(in the rows, 128 means zero)
A single turn carries every row of the set below to another of its rows. Some are shown first; where does it send the rows asked next?
luku: [113 148 146 126 126 122 176 133 143 118 134 136 156 131 137 104 120  89
 116  94 127 149 127 111  89 159 136 130]
Ver: [167 109 114 139 126 155 125 135 119 156 141  95 132 136 142 175 139 104
 136 125 129 107 140  91 127 119 107  91]
Fubu: [103 161 131 127 118 130 136 155 142 131 108 151 180 139 152 112 104 111
 135 125 112 162 145 118 102 109 153 117]
vufov: [154 109 124 155 140 174 104 118 101 135 164 120 122 146 109 154 124  94
 128 120 150 119 128  95 138 136 141 117]
dalaf: [141 109  95 135 133 168  87 123 109 131 121 126 111 119 139 139 135 131
 159 118 140 131 114  99 139 126 126  90]
Solev: [123 131 144 152 101 106 181 136 153 118 126 135 155 102 143 110 114 126
 119 132 130 118 101  91 138 145 152 115]
zap: [142 101 113 150 121 158  86 101 123 120 136 119 132 157 119 156 140  96
 148 123 117 128 129 126 106 116 137  84]
Led: [118 158 124 150 100 129 155 163 136 122 104 133 179 105 151 109 114 131
 126 158 144 134 129  95 143 126 144 121]
Zul: [115 113 103  81 156 114 102 131 125 117 142  99 110 140 138 127 119 129
 111 122 125  99 130  95 145 132 148 156]
dosun: [137 140 124 119 122 130 109 131 160 137 124 161 136 133 137 149 142 138
 169 124 167  89 133 158 119 111 128 107]
vog: [109 143 130 129 113 132 159 155 156 123 111 154 156 122 149 129 120 118
 113 105  74 147 126  97 106 134 158 128]
bove: [ 87 121 130 130 113 130 172 142 141 113 141 148 177 136 153 132 119 137
  97 129 128 152 110 120 119 131 146 105]
tib: [107 126 144 140 108 137 152 147 130  73 119 146 150 111 152  87 127 121
 117 127 129 127 132 101 102 143 143 140]
bubeg: [115 132 107 105 125 126 115 123 125 116 138  87  98 166 101 125 132 113
 127 142 110 124 101 143 130 145 159 143]
kipi: [104 120 143 119 134  92 104 125  83 134 130 160 121 134 109 155 114 135
 130 167 114 135 127 130 125 125 115  94]
daf: [116 142 139 119 142 107 115 139  85 155 120 144 123 128 102 169 127 116
 113 162  87 122 141  94 124 142 109 130]
feki: [123 143 125 132 148 137  91 104 163 138 140 172 152 142 110 153 143 117
 147 114 152  87 139 127 123 128 156 138]
goge: [106 115  96  95 134 106 111 119 134 115 124  71 120 140 146 144 149 129
 127 135 110 115 104 129 126 127 129 136]
dulav: [105 159 130 163 116 112 153 132 151 129 140 136 187 120 165 153 118 111
 115 131 127 154 131 122 133 124 157 118]
Bason: [119 132 145 123 147  86  99 117  81 127 136 156 116 121 106 165 119 100
 123 125 123 138 136 127 112 147 106 126]
faru: [144 108 113  84 120  99 116 142 141 114 138  98 123 163 120 147 108 109
 111 127 106  89 140 125 127 113 150 135]
loped: [108 151 149 156 121 120 135 134 127  99 132 144 163 111 160  94 103 109
 137 123 164 146 135 115 120 131 156 134]
fes: [127 138 127 147 140 151 104 125 146 144 121 133 164 117 125 167 164 116
 140 123 162  80 118 108 123 127 129 167]
sebon: [128 124 150 143 130  81 117 114  89 127 135 133 130 114 103 171 130 110
 112 166 118 105 133 105 133 144 109 121]
zoz: [148 122 118 127 142 168 106 116 124 151 133 116 106 156 125 119 131 114
 154 140 109 105 154  78 126 129 131  88]
gigez: [119 148 143 135 127 164 126 140 146 164 123 123 154 157 124 154 164 125
 151 159 131  80 127 122 107 111 134 146]
Soga: [128 158 135 114 135 171 123 159 131 157 126 151 116 143 130 132 144 138
 168 137 163  96 130 135 119 123 131 142]
Sela: [148 118  98 100 109 116 122 157 121 113 132  94 107 137 109 151 115 114
 118 120 135 114 100 143 146 134 142 146]
bome: [122 131 143 115 130 102 109 143  71 127 105 137 111 114 113 134 128 122
 135 165 116 117 138 108 112 138  91 121]
kal: [120 185 135 153 121 132 153 142 144 120 123 132 166 123 141 109 124  86
 122 127 121 140 158  94 113 152 149 148]

sebon -> daf
vog -> tib
And these:
Fubu -> loped
goge -> bubeg
gigez -> Soga
zap -> vufov

A single turn carries every row of the set below to another of its rows. Some are shown first; where does it send the rows asked next?
Leze: [138 103 146 123 123 124  97 130 123 138 133 120 139  99 130 153 139  98
 149 154 149 208 115 170]
davo: [ 98 103 148 107 111 130  97 153 134 159 117 126 109 129 128 150  87 132
 157 105 143 168 112 123]
Kizol: [124 125 146 112 103 127 106 161 166 155 121 115 140 139 133 136 137  95
 157 110 107 163 154 131]
Muru: [124 130 128 133 106 129 168 172 121 167 115 143 134 121 135  82  98 166
 160 115 126 152 132 149]
Podam: [122 129 117 144 129 122 109 126 105 118 124 106 161 126 143 123 113 182
  85 139 113 175 129 158]
kalas: [135 108 132 135 110 167 131 148 127 106  67 112 159 117 155 105 127 127
  92 130 122 178 138 174]
Puga: [ 96  99 112 155 126 155 141 157  87 139 111 128 176 147 152 109 118 153
 134 139 112 156 101 125]
Zavi: [121 109 130 118 147 166 124 106 121 116 100 117 182 126  99 100 158 148
 113 144 126 177 117 168]
niv: [105 115 112 114 131 126 140 146 146 130 121  91 119 112 131 153 134  79
 165 137 129 173 137 170]
teb: [127 124 109 132 138 141 130 142 170 145 145  90 134 116 125 158 147 116
 144 122 144 196 146 159]
Nipo: [126 108 145 115 142 121 153 138 130 130  83  83 157 116 126  86 136 134
 128 120  80 172 107 167]
Saguz: [115 121 158 126 144 165 128 128 121 104 122 121 177 113 131 122 101 190
 140 145 130 152  93 154]
Lanem: [ 84 113 149 121 115 123 102 131 132 136 135 134 124 134 116 162 101 121
 140 146 166 167 104 146]
Bor: [112 130 115 123 106 164 140 129  92 124  83 102 160 118 143 125 110 139
 151  88  81 158 115 165]
figar: [122 124  93 116 121 157 133 143 126 174  95 128 135  85 112  98 130 140
 142 120  97 157 165 170]
loza: [144  92 124 120 130 143 101 136 120 151 142 134 127 107 144 160 135 142
 156 133 167 198 113 136]
Mokit: [109 117 113 113 108 149 125 135 123 180 127 162 145  95 130 120 109 189
 112 144 127 157 135 159]
tulem: [138 125 126 122 117 155 147 154 130 148 124 131 154 100 128  81 106 162
 131 134 146 213 156 182]
pupo: [111 127 153 130 107 115 111 158 139 139 134 126 141 124 143 151 122  98
 184 142 114 134 126 134]
fopep: [108  92 135  92 130 139 146 146 120 115  88 121 148 122 156 114 118 163
 141 140  92 118 109 139]

Saguz -> Zavi
Puga -> Podam
niv -> pupo
And these:
teb -> Kizol
Muru -> Mokit

A single turn carries every row of the set below to another of its rows. Some are shown first; where does it send the rows asked next?
Kurob: [ 91 128 138 124 135 141 148 119 157 131 121 119 111 134 112 128 134 165
 140 121 148 137 149 129 131 194 135  75 126 134 114 123 123]
pasub: [163  86 125 144 125 139 107 115 107 170 141 115 140 103 117 136 144 127
 139 142 113  92 136 145 124  90 141 142 143 104 126 129 133]
razuf: [116 119 130 128 151 145 156 142 147 101 175 129 147 111 125 141 105 102
 147 100 120 144 132 141 106 151 136 126 147 127 169 132 128]
fonak: [145 118 120 123  95 140 120 125 146 119 126 111 151 131 112 147 170 121
 101 141 128 100 112 172 132 145 127  98 141 149  90 126  90]
vupe: [147 131 124 115 123 124 149 141 112 102 131 127 140 152  98 153 141 136
 148 130  95 125 148 112 116 134 126 133 161 129 188 133 131]
Sen: [130 103 121 130 131 133 134 120 156 115 122 125 132 192 123 138 126 146
 171 128 178 109 120 118 131 103 125 164 143 147 127 127 119]
zeru: [148 129 127 126 137 118 138 122 122 138 125 143  84 131 124 112 126 116
 116 121 135 133 146 129 128  78 122  66 129 123 110 104  89]
Difib: [139 113 120 132 146  85 120 127 115 141 117 123 101 125 129  98 129 123
 123 136 139 129 144 103 135  91 116 102 128 121  91  97  87]
mar: [120 111 134 114 150 127 119 108 140 155 115 131  97 132 147 105  94 121
 111 109 144 150 153 107 138 117 121  86 130  97  99 120  95]
Tid: [114 147 117 126 111  97 129 122 120 134 145 146 109 121  66 145 148 131
 153 126 146  98 140 124 122 154 126  81 115 143 112 113 120]
geb: [134  91 131 143 142 152 137 123 150 154 158  94 145 123 141 138  93 107
 127 114 149 116 134 144 129 102 160 146 142  80 141 112 141]
zegov: [ 85 103 123 125 127 145 128 121 132 105 123 173 156 133 120 154 123 123
 114 133 147 163 132 126 117 101 180 101 130 101 126 110 140]
fero: [131 102 113 125 140 117 119 135 116 105 158  98 171 119 118 118 111 141
 161 142 110 162 140 133 125 159 124 138 147 144 141 131 143]
vanuv: [103 106 130 143 110 173 120 157 139 102 136 140 154 135 138 140 155 122
 139 150 120 146 153 137 127 121 111 106 156  75 118 125 143]
puv: [164 114 136 135 130 125 148 117 119 147 126 114 132 150 125 159 124 139
 101 124 113 108 128 126 119  73 171 139 142 114 154 107 143]
zetor: [153 121 111  82  97 140 125 142 125 125 135 114 132 150 113 138 134 145
  95 134 155  82  95 141 162 144 155 113 142 121 110 116 112]
pako: [ 99 108 113 125 140 134 138 122 105 118 123 131 121 112 114 127 129 133
 139 124 133 138 130 123 124 166 154 142 133 129 200 123 126]
Dida: [141 127 124 121 128 128 136 127 126 141 120 115  85 155 142  97 105 134
 114 128 143 148 152 123 149 104 108  75 136 100 121 102 107]
vebov: [126 116 131 163 114 161 117  98 109 156 114  94 113 127 134 147 126 117
 108 129 128 134 139 159 118 114 148 133 126 104 166 116 142]
pumap: [113  98 110 130 126 105 135 135 172 137 124 115 173 153 115 137 137 126
 101 123 144 110  92 140 125 147 159 124 138 136  88 112  86]
gepe: [117 105 140 141 143 167 123 103 145 120 109 140 106 150 141 139 154 149
 152 119 154 119 114 141 111 122 127 146 129 175 120 148 109]
zudu: [140 102 147 153 147 138 110 113 132 140 131  75 161 128 139 147 120 130
 123 133 105 147 143 139 104  98 155 145 140 123 101 127 138]
guv: [118 125 140 112 137 123 146 137 166 136 163 131 128 113 123 136 128 144
 145 110 138  97 147 111 138 192 105  96 136 116  93 127 127]
firo: [101 120 101 138  98 137 107 155 152 156 136 104 141 166 109 131 129 109
 118 116 141  99  98 145 127 168 121 124 143  91 109 128 100]
ruf: [116 126 136 140 114 135 115 138 115 107 144 181 146 111 138 167 155 114
  99 129  94 136 129 124 104 107 126 107 132 114 112 125 145]
mikap: [123 143 134 116 132  74 131 130 133 121 147 121 135 130 105 148 132 153
 132 123 128 110 139  93 125 172 120 108 121 151  82 111 132]
pid: [113 143 122 119 120 116 172 143 151 120 141 127 112 164  81 138 130 155
 151 123 160 113 143 122 135 152 143  73 134 126 132  98 127]
Num: [128 118 120 138 108 146  99  94 141 136 141 149 123 165 113 155 118 109
 170 111 163 113 122 145 115 116  96 144 126 149 122 151 124]
zunag: [137 123 137 132 145 108 119 132 142 141 129 117 109 134 143 113 117 103
 125 116 125 133 160 102 127 103  89 100 141  97  84 117  89]
Lipu: [143  94 118  98 144 123 122 112 114 128 151 161 162 101  87 141 126 132
 163 126 107 124 139 123 116 134 148 124 150 142 151 151 124]
monom: [150 113 128 131 126 156 134 133 145 124 162 139 106 154 159 130 129 145
 149 110 154  91 101 142 135 125  91 153 136 151 130 135 135]
kuzul: [107  79 123 118 141 127 123 149 123 116 134 160 160 114 153 125 141 157
 112 149 129 131 121  96 142 124 154 137 142  93 106 110 148]
mim: [110 146 127 104 106 153 106 133 132 137 117 117 121 168 109 159 121 126
  82 105 131 119  96 137 118 155 163 107 133 123 107 139 108]
fiv: [132 119 125 126 128 123 110  97 129 127 137 139 124 170 147 145  99 151
 130 109 156 132  98 126 124 126 122 157 115 176 116 133 145]
Fezi: [115 112  98 137  91 117 118 151 100 109 146 152 147 139 125 134 136 125
 122 158 141 130 127 122 147 110 121 122 132  83 142  91 162]

vanuv -> kuzul
Lipu -> vupe
monom -> fiv
And these:
vebov -> geb
fonak -> zetor
guv -> mikap
Dida -> mar

A single turn carries every row of the set below to another of its rows. Some are shown first; where does it send the rows asked next?
nomif: [144 147 157 111 117 137 178  83 101 114  80 108  85 120 129 141 181  53
  99]
Mir: [140 133 160 133 131 147 178 112 128 151 101 110  95 127 127 156 228  58
  99]
zovap: [116 142 157 140 105 137 152  63 101 200 109 109 116  97  93 123 156  57
  83]
govan: [154 121 171 143 117 161 172  96  98 127 100 114  98 117 128 140 203  53
  59]
regez: [136 131 139 147 103 151 167  46  95 143  99 145 101 117 136 155 217  72
  75]
lov: [139 134 176 162 142 153 184  99  92 122 102 134 114 141 115 124 216  62
  77]
Mekep: [125 130 152 117 125 142 167 113 129 138  93 106  89 120 141 154 215  59
  87]
Pof: [114 134 159 139 144 130 190 120 113 135 118 127 103 139 134 146 221  68
  98]
Kamaf: [102 148 133 186  97 125 164 110  84 118 121 125 126 115  94 100 173  94
  83]
ziv: [ 98 151 166 156 115 113 172  81 106 130  88 140 110 139 142 111 170 111
  47]
metil: [151 145 128 136  88 125 208 109 129 168 116 127 164 120 118 131 163 103
  58]
Mel: [150 159 138 144  90 109 197  97 133 155  84 149 148 130 111 114 146  93
  62]
duva: [149 153 170 127 124 133 190  91 109 130  88 123  79 129 114 145 200  56
 119]
gumet: [122 132 128 134 106 141 167  56 107 155 102 136 101 114 140 168 218  75
  85]
Pob: [139 151 121 120 126 118 207  96 127 154  90 122 168 128  84 123 166 101
  57]
nerem: [136 146 129 128 126 103 203  96 131 152  84 139 158 133  86 117 160  93
  42]
pokig: [144 165 115 135 115 123 182  85 129 153  82 138 175 134  91 107 162  98
  96]
kamu: [ 87 144 117 177 104 128 166 125  99 132 129 111 133 110 103 114 193 100
  96]
Vilud: [131 160 103 137  87 112 164  94 102 172 145  92 116 129 101 102 173  85
  72]
lufat: [132 168  94 145 101 132 149  83 111 168 105  86 132 130  93  85 182  82
  82]
Kuz: [139 154 161 126 140 141 202  95  86 115 100 119 108 134 118 135 197  66
 126]
rak: [ 97 149 150 129 111 130 196  91 100 138 132  96 129 120 152 137 174 129
  75]
ror: [ 93 162 116 164 104 117 165 107  93 118 105 116 124 114  91 105 172 100
 116]
godig: [ 98 157 169 143 124 150 158  85  91 142 120 113 111 114  71 101 213  91
  63]
bazo: [140 157 111 130 103 126 194 103 147 167  74 126 169 126 110 118 168 101
  81]
kaz: [135 145 113 125 103 117 198 110 128 171 130 123 169 127 106 136 166 108
  86]
sazu: [143 148 138 153 100 103 182 106 122 160 108 160 158 137 102 115 155  92
  49]
pata: [109 146 151 143 110 143 145  69 110 207 107 108 120  97  94 125 167  64
  82]
kob: [108 148 150 138 107 129 145  65 112 205 101 112 111 101  97 127 159  59
  88]
sulas: [104 162 141 139 134 152 174  70 106 126  66  95 145 124 128 105 188 123
  87]
nop: [130 165 109 153  91 101 146  91 114 168 110 114 109 138  98  86 169  76
  61]
Bezul: [135 142 134 128 107 139 169  41  96 144  92 139  99 115 135 157 211  72
  93]
Zapo: [167 136 179 145 121 157 187  90 101 134 104 118  90 128 115 141 210  56
  81]
boz: [ 78 160 159 125 129 123 160  99 108 154 124 119  92 114  84 109 219  88
  77]
nes: [136 144 126 115 117 104 212 100 128 159 107 127 155 126  89 133 157 103
  46]
vok: [ 96 171 162 115 123 131 172  79  85 140 123 109  94 112  73 105 197  89
  95]

Kuz -> Pof
nop -> lufat
And these:
Bezul -> gumet
sulas -> rak
vok -> boz
ror -> kamu
metil -> Mel
pata -> zovap
govan -> nomif
sazu -> pokig
Mir -> Zapo
nerem -> Pob

